The rows below come in pairs that one turn or mirror swaps. Which row does each named row swap with?
z969: 4.2 6.5 -6.1 -4.6 -17.2 -5.9 4.3 -17.6 -15.6 -3.9 1.5 -0.3 -12.8 16.2 -0.1 8.0 2.6 -34.1
z206: -0.7 20.6 18.1 11.4 13.5 16.8 6.7 3.5 21.3 -2.3 13.3 -7.8 -14.9 9.9 -10.9 7.9 -20.6 19.8
z781: -3.8 -3.1 9.2 -8.6 5.6 -22.0 32.9 -1.3 -2.9 -20.8 0.7 -6.8 -8.7 -13.5 26.1 16.7 -3.0 8.4
z484: 15.5 11.2 17.0 7.6 -16.3 0.8 -9.2 7.5 0.0 5.0 -21.8 9.3 9.1 -12.2 -29.1 -14.7 10.9 2.2
z143: -0.7 -2.4 -20.6 3.0 11.2 8.0 -20.5 -13.4 5.7 20.5 -8.8 3.9 13.3 8.6 -33.0 -0.6 -2.7 8.0
z380: -1.7 -6.5 8.1 3.4 8.1 -25.6 29.7 5.8 7.5 -23.2 5.0 -4.8 -9.6 -4.5 19.4 18.7 -14.1 5.5
z396: 0.8 -8.2 -2.9 -6.4 -25.4 -12.1 1.8 -13.4 -13.4 -2.4 5.6 -6.0 -11.9 1.7 -2.3 -4.6 13.4 -34.1
z304: -2.4 -5.7 16.5 -4.3 -2.5 -18.7 24.3 8.5 4.3 -17.4 7.5 -10.0 -7.3 -16.0 22.1 19.3 -12.1 2.1
z742: -9.9 -7.7 11.7 -1.1 6.4 -21.5 23.7 0.2 -1.6 -16.0 7.4 -6.4 -8.4 -14.7 27.9 21.1 -11.1 -1.5
z40: -1.8 -1.8 -18.0 -7.6 6.5 12.4 -22.8 -11.0 8.4 13.1 1.0 -5.0 11.8 5.1 -30.5 4.6 -2.0 24.1
z50: -1.0 -11.2 -24.2 1.8 6.4 1.6 -20.8 -13.0 10.9 12.9 -5.3 -1.5 1.3 5.3 -32.3 -4.9 -3.5 18.6
z478: -1.9 14.2 7.1 5.5 13.2 17.4 -2.3 1.8 21.1 2.9 23.2 -9.2 -23.9 10.3 -14.2 2.8 -14.4 22.7
z916: -0.1 -6.3 -23.0 2.1 12.7 17.0 -26.7 -9.9 -0.7 17.8 -4.4 0.5 10.9 5.5 -18.1 -5.5 1.3 18.9
z424: -2.6 -1.9 -29.2 -4.9 -24.6 -4.1 17.2 -5.9 -17.8 -0.9 -10.5 9.8 14.5 1.9 16.1 4.3 7.0 14.7
z160: 4.2 -7.8 -25.5 -8.8 -10.8 -13.0 8.3 -20.8 -11.7 3.6 -6.9 6.8 16.2 -10.2 22.2 4.4 15.0 15.1
z254: -2.6 19.4 18.7 9.0 22.9 18.4 -3.6 5.6 15.6 4.4 12.0 -6.1 -17.9 2.0 -15.3 2.1 -9.4 20.0
z268: -1.1 22.7 18.3 6.1 19.9 17.6 -5.8 5.8 26.7 2.8 5.0 -2.9 -14.8 2.8 -5.4 -3.2 -13.1 17.0
z694: 6.6 -11.5 -32.3 6.7 5.1 9.3 -11.7 -11.3 8.8 12.4 -13.7 5.8 2.3 6.5 -26.8 -15.3 -0.3 11.0
z553: 19.3 15.7 6.9 5.1 -7.4 -13.8 -9.4 0.5 10.5 -0.7 -16.3 13.0 12.2 -18.4 -25.1 -10.0 17.5 -0.8
z159: 1.0 -5.6 -31.5 7.6 -22.4 -6.0 18.2 -19.0 -15.7 3.1 -13.3 13.8 9.7 -9.2 10.5 8.7 5.1 8.4
z104: 1.1 0.2 -25.9 -8.0 -15.9 -10.3 19.5 -16.2 -14.4 1.9 -11.3 11.4 19.9 3.0 18.9 3.1 11.0 1.5
z247: -5.3 -1.2 -26.8 -12.4 -16.5 -18.3 15.9 -2.8 -7.4 -2.5 -9.6 3.0 16.3 4.2 23.1 10.4 15.2 14.4
z125: -2.5 19.3 22.0 8.7 10.3 15.6 -5.8 14.6 26.3 3.5 11.0 -10.4 -17.8 3.5 -5.4 1.8 -11.3 12.0
z463: -8.4 23.5 17.3 6.5 10.9 25.8 -4.4 5.3 16.1 1.8 3.3 -2.9 -28.0 0.1 -9.2 -0.9 -11.9 16.1
z411: 4.6 2.9 -14.2 -3.6 -13.8 2.2 -4.4 -9.9 -17.3 -7.8 3.9 -11.2 -3.2 3.1 -5.4 3.6 13.3 -36.0
z596: 1.4 -10.1 -30.1 0.4 19.0 6.5 -13.2 -6.6 6.7 16.1 -5.7 -0.7 12.0 1.6 -24.9 -1.7 -2.8 16.8
z412: 25.3 9.2 8.6 10.1 -3.9 -10.5 5.2 16.0 1.0 5.6 -18.5 6.7 11.2 -2.4 -24.8 -15.6 11.4 -8.9
z806: 2.9 6.7 -29.9 -5.6 -13.5 -9.5 19.8 -15.9 -7.5 6.8 -12.7 5.0 12.0 -3.6 20.6 6.1 9.0 16.6
z775: 21.7 10.6 16.3 3.4 -4.1 -11.4 -3.3 6.9 7.3 2.4 -17.7 22.0 13.8 -6.9 -32.0 -7.8 2.8 -0.4
z22: -1.3 21.3 15.9 3.0 14.0 18.1 -11.9 10.4 20.2 -6.2 6.9 -13.9 -9.4 14.9 -0.9 13.3 -10.7 22.5
z908: -10.0 -3.9 12.3 -6.4 2.7 -26.8 21.0 4.2 13.0 -20.8 18.7 -1.0 -0.6 -8.8 17.1 22.7 -4.7 11.7
z910: 4.5 10.1 -8.3 0.4 -19.4 -9.0 5.8 -17.8 -14.1 0.9 12.6 -4.5 -11.8 6.2 -4.8 3.0 4.3 -34.6
z276: -6.2 -8.6 8.8 -5.7 13.0 -21.2 29.1 7.9 9.3 -22.6 0.7 -3.4 -5.5 -16.5 16.7 14.9 -9.7 0.7
z32: 13.2 6.4 -0.6 0.8 -21.7 -8.0 6.9 -21.0 -10.0 8.9 9.2 -10.7 -10.6 5.3 -7.4 6.1 5.4 -30.8
z542: -6.9 27.5 15.2 8.4 11.6 23.7 1.0 2.7 22.1 3.6 9.3 -5.8 -20.1 0.9 -6.4 12.3 -13.4 15.0
z977: -6.6 -8.7 10.2 -6.9 2.7 -22.9 27.4 3.5 0.0 -21.8 4.2 -1.6 -13.0 -23.5 11.9 13.2 -7.1 1.2
z351: 24.1 11.9 10.6 7.0 -4.0 -10.8 -3.0 13.0 4.8 -1.4 -24.5 7.8 14.5 -11.9 -30.5 -12.3 3.1 -2.2
z623: -0.2 -7.6 10.0 1.5 1.0 -23.9 28.9 11.5 -1.3 -22.3 -0.9 -8.1 -4.4 -10.8 21.2 20.0 -9.4 19.0

Swapped with z159: z694
Swapped with z396: z484
Swapped with z50: z424
Swapped with z247: z40
Swapped with z908: z22
Swapped with z623: z478

The rows below come in pairs that one turn or mirror swaps. Which row does each named row swap with?
z493: -5.6 -12.8 -7.4 -5.7 26.0 27.0 -4.2 -10.0 -6.0 -8.2 3.3 2.8 -11.8 -15.4 6.4 24.0 -29.1 -4.4 19.6 -10.8
z566: -21.9 -19.4 3.0 -11.4 -0.2 1.1 3.0 -2.9 -22.5 2.4 -5.6 -2.3 -11.9 -42.4 9.9 -6.3 -8.4 -7.5 24.8 -23.8
z686: -5.8 3.3 1.6 -11.5 5.0 0.7 -4.6 8.4 -0.7 -11.8 3.1 1.9 0.4 48.4 9.1 -0.4 -19.2 7.5 8.1 3.2
z845: -2.9 -42.4 2.1 -6.4 -6.7 6.6 -13.2 -13.8 -40.0 -14.2 8.3 -1.1 10.9 -14.1 -1.4 -8.9 -34.8 16.9 -5.5 -6.1
z164: 15.1 -31.1 18.6 -6.3 -16.9 -22.8 -28.7 -8.0 -19.4 -16.6 -14.4 -9.6 0.3 -1.8 0.7 0.0 -24.0 2.1 -4.4 -3.6
z435: -16.2 -25.1 -8.9 -6.3 -3.0 8.9 -18.0 -12.9 -50.2 2.6 -5.6 -6.2 4.3 -9.7 -11.2 1.5 -37.8 17.2 -1.4 1.4
z280: -0.9 1.0 2.0 -15.6 6.1 8.0 1.7 -10.8 -20.4 7.1 14.2 2.3 28.7 1.3 10.3 2.9 -8.5 -19.5 29.5 5.4
z227: -19.8 -15.0 2.6 -5.5 5.6 6.9 4.7 -5.9 -2.9 -3.5 -11.7 0.9 1.8 9.8 -3.0 -5.5 -0.7 47.2 -25.7 1.8
z792: 3.7 -41.3 -11.4 -0.9 -0.8 3.6 -24.0 -17.9 -15.3 -0.1 16.9 13.0 -0.5 -19.1 -3.4 13.7 -14.6 7.2 -4.5 4.4
z335: 7.5 6.8 -5.9 -3.8 -13.3 -30.0 -9.7 10.9 -18.2 -14.3 -20.8 -11.0 8.5 -1.9 2.2 -19.9 6.7 20.2 12.3 -2.8
z793: -29.5 -12.5 -9.7 -18.7 -5.8 34.8 23.4 1.1 -17.6 7.1 -15.3 -5.2 -3.8 3.6 15.4 12.6 4.3 21.7 3.4 -19.2
z318: 6.1 -6.6 -13.3 -4.8 20.9 13.8 -9.2 -8.2 -28.5 -2.6 -15.9 1.7 9.3 -18.7 8.1 18.2 -17.7 27.8 31.9 1.5
z937: 5.7 0.1 5.0 -6.3 -8.9 3.3 22.8 -16.3 -1.9 -11.4 -0.2 24.2 -23.4 10.0 12.1 12.8 4.3 8.9 25.1 1.0
z658: -16.7 -13.1 20.6 -15.0 -3.1 6.6 -7.4 -6.2 8.7 6.6 -26.2 -3.6 7.0 3.6 23.8 33.8 1.2 -0.3 7.4 -2.9
z647: -22.8 -8.3 0.2 -5.1 -3.6 -10.5 -7.8 0.6 -8.5 -12.5 12.3 4.1 -10.0 34.7 5.5 -7.6 -11.7 7.8 34.8 0.6
z558: -4.3 -23.2 33.2 -5.8 -6.4 -5.9 5.6 -21.7 -20.2 -14.4 16.4 -14.8 -16.8 7.7 -3.5 -7.8 -11.1 -10.0 -10.5 1.5
z121: -0.2 0.1 6.1 -13.2 -10.8 10.1 3.9 -2.3 -24.2 -4.1 1.9 1.0 -5.8 34.4 -13.0 3.9 -13.1 15.0 -29.8 4.2
z278: 13.4 -3.1 3.5 -6.9 -10.3 6.2 -0.9 16.1 -18.3 -0.2 -1.0 3.7 17.7 19.0 -10.9 1.6 -3.1 44.4 2.6 -12.5
z494: 13.1 -0.6 -16.7 -14.8 -14.6 -34.1 -11.7 7.6 -24.0 -7.7 -0.3 -13.3 2.0 6.6 5.2 -14.2 -8.6 11.0 -4.2 7.8
z843: 3.3 -14.2 -1.8 -11.1 -3.5 7.7 -0.7 2.8 -16.8 -0.8 -6.5 -2.5 -10.9 -54.5 3.8 -3.4 -17.6 5.2 1.6 -9.5
z986: -37.7 -24.8 -7.7 -6.0 18.7 0.6 -0.2 6.7 -29.7 -4.5 -6.2 7.8 -0.3 30.0 9.3 -11.1 -4.8 5.2 12.8 -26.3
z982: -25.3 -14.9 13.3 -6.0 -3.2 30.1 -8.0 -1.3 -9.5 10.2 -20.3 -20.3 -24.1 1.4 1.6 22.1 -8.0 -4.0 0.2 -0.7
z100: -9.3 -8.6 9.9 -13.2 15.5 27.8 11.0 -2.4 -4.8 18.0 13.1 -10.6 -12.1 -12.4 15.2 21.5 -15.2 4.4 18.5 -7.6
z260: 0.7 -11.5 -23.3 -8.4 -0.2 -12.6 -23.9 -7.4 -47.7 -2.0 -3.6 0.8 10.3 -10.0 -8.4 3.5 -24.4 17.7 8.0 9.3
z242: -15.1 5.1 17.3 -11.3 24.9 5.3 5.3 19.5 -7.2 6.5 -8.3 2.6 15.4 -1.1 15.5 3.7 10.7 -16.3 7.7 -8.9
z757: -3.7 -34.4 -1.1 -12.0 3.0 3.8 -0.1 -10.6 -33.8 -16.7 -17.4 3.2 3.9 21.1 26.0 -1.6 -11.5 2.3 35.4 -25.9
z605: 11.0 17.0 -6.8 -12.4 -8.0 -16.4 7.8 10.2 -1.7 -16.4 -22.7 10.2 1.9 9.1 10.5 -7.7 7.8 0.6 4.4 -20.5
z374: 9.8 -42.9 -0.3 -15.0 0.7 -2.0 3.7 -0.1 -22.9 0.4 -6.1 -3.4 -3.8 22.3 9.7 9.0 -8.2 -26.4 -7.3 -24.0
z968: 3.6 -14.2 -1.4 -7.8 6.6 -9.9 -11.4 -4.6 -8.1 -1.6 -2.7 6.4 2.1 27.3 24.7 7.0 -7.0 23.9 1.8 30.6
z760: 2.2 -4.4 -7.4 -20.1 -17.1 -32.2 -0.8 10.4 -9.8 -1.0 -1.8 -3.3 2.8 15.9 2.8 -29.7 -6.3 15.3 -7.6 -1.7
z786: -2.1 -6.1 -17.3 -18.0 -18.6 9.3 13.7 15.9 -19.0 -9.1 -6.9 -10.3 -16.4 17.7 8.3 -24.2 -29.1 0.9 -4.0 -17.4
z987: 11.2 -7.1 -4.1 -7.8 9.9 -3.8 0.4 9.1 -15.4 -13.0 -1.8 -0.6 -7.4 -47.8 13.0 3.4 -3.8 18.1 -5.2 -4.3
z65: -7.5 -3.4 -7.4 -23.2 -18.3 -0.2 21.8 1.9 -9.2 15.7 -4.9 -9.8 -12.5 7.5 19.9 -2.5 23.5 25.3 12.5 -5.0
z428: -21.9 -28.9 5.8 -9.4 -5.8 -10.0 -5.2 4.6 -34.3 -1.2 4.3 1.8 1.7 -25.0 6.0 -3.5 -2.3 -9.8 32.8 12.4
z817: -28.1 -14.0 -6.2 -9.5 8.9 -1.0 2.0 13.7 12.0 -10.2 -7.3 1.6 -1.6 -28.5 -6.2 -0.8 -19.9 -14.1 -8.3 -6.3
z875: 14.2 -21.5 -2.0 -10.1 2.6 -12.7 -0.4 -1.9 -23.4 9.0 -2.4 -3.4 -11.7 -38.3 28.8 0.2 -6.6 4.4 -9.9 0.6
z513: -10.8 -11.2 1.2 -7.9 -6.0 42.8 14.0 -1.5 -30.9 -6.9 -16.3 23.5 -2.7 2.9 10.8 1.8 -10.9 2.6 -3.9 -25.9
z363: -24.0 19.3 4.4 -10.3 -2.9 -3.1 1.6 -12.5 -22.8 0.1 6.3 2.8 6.0 -8.5 -3.6 4.0 -5.8 15.5 3.5 -42.3
z53: -14.8 -24.1 -0.4 -7.3 27.4 18.4 -19.7 -16.0 -16.2 1.8 7.1 4.6 4.7 -13.9 6.1 19.9 -27.1 10.6 20.3 4.2
z344: -1.4 -8.1 1.7 -8.5 0.3 12.8 -2.2 -7.5 -14.9 8.5 2.4 0.4 22.9 -16.9 12.5 5.2 4.7 -23.6 -24.7 -18.9
z144: -18.3 -13.5 -13.2 -2.0 17.2 18.6 -7.2 -16.6 -27.1 -15.4 5.6 13.9 5.7 -19.9 -22.4 7.3 -14.1 4.3 -7.2 -15.6
z186: 18.3 -17.3 0.4 -11.5 2.7 -1.3 -2.2 -3.2 -19.5 -7.8 -6.3 -1.7 -2.6 -24.7 19.3 -0.4 -14.6 -36.8 0.0 -1.4
z780: -22.5 -20.8 -3.4 -9.3 -3.5 -0.9 -0.8 -16.6 -2.7 -2.6 -19.6 4.4 12.8 24.5 -22.4 6.6 -7.8 -20.9 -4.4 2.3
z933: -15.9 -0.3 5.8 -2.4 -10.6 18.6 -17.3 13.5 -1.6 -19.5 -21.6 7.4 7.0 -2.6 0.0 13.3 10.4 -5.1 7.1 -33.5
z711: -10.9 -4.8 3.3 -12.2 -14.9 -6.8 0.9 -7.7 2.3 2.1 -10.6 -2.0 8.5 2.8 -10.8 10.4 -11.0 45.1 -19.5 -11.7
z60: 9.8 -9.5 2.7 -9.3 9.9 6.6 5.3 -0.1 -9.9 -6.3 -6.5 0.7 -2.4 -7.9 9.7 1.0 7.7 44.5 -19.5 14.9
z337: -13.9 -7.2 15.0 -21.8 -22.8 -19.1 8.9 7.6 -7.2 6.6 -7.8 -16.0 -9.8 21.5 15.3 -22.2 3.9 3.3 3.4 -3.7
z398: -2.7 -3.6 2.8 -14.2 3.0 8.0 -3.9 -2.8 -10.2 -3.7 -3.4 1.8 -6.9 42.1 7.9 6.5 -14.2 39.3 13.6 2.6
z59: 3.7 -14.3 -13.9 -7.3 -8.9 2.3 -3.1 -13.7 -25.1 -9.1 -14.3 0.1 -37.8 14.0 10.7 2.0 -4.1 -19.8 24.0 -11.7
z511: 8.2 -9.4 3.3 -14.4 4.4 -5.0 -9.8 -2.7 -7.5 -0.9 -13.0 2.5 13.5 -17.0 19.1 -0.9 -4.0 31.7 -11.8 -43.1
z109: -41.2 -38.2 0.6 -8.7 -7.1 -1.7 -0.6 -0.8 -26.2 -8.4 -7.7 -1.8 4.0 15.4 -6.4 4.7 -12.3 -12.0 13.8 14.0
z534: 6.1 -11.0 2.2 5.0 -21.3 -11.0 8.5 -0.6 -25.9 -27.8 -20.9 10.8 -13.7 14.0 -16.3 -1.7 -0.4 -4.0 5.2 -21.5

Swapped with z278: z792
Swapped with z566: z337
Swapped with z933: z374
Swapped with z260: z60
Swapped with z513: z780
Swapped with z658: z757
Swapped with z227: z435
Swapped with z242: z59
Swapped with z987: z494
Swapped with z760: z843
Swapped with z534: z344

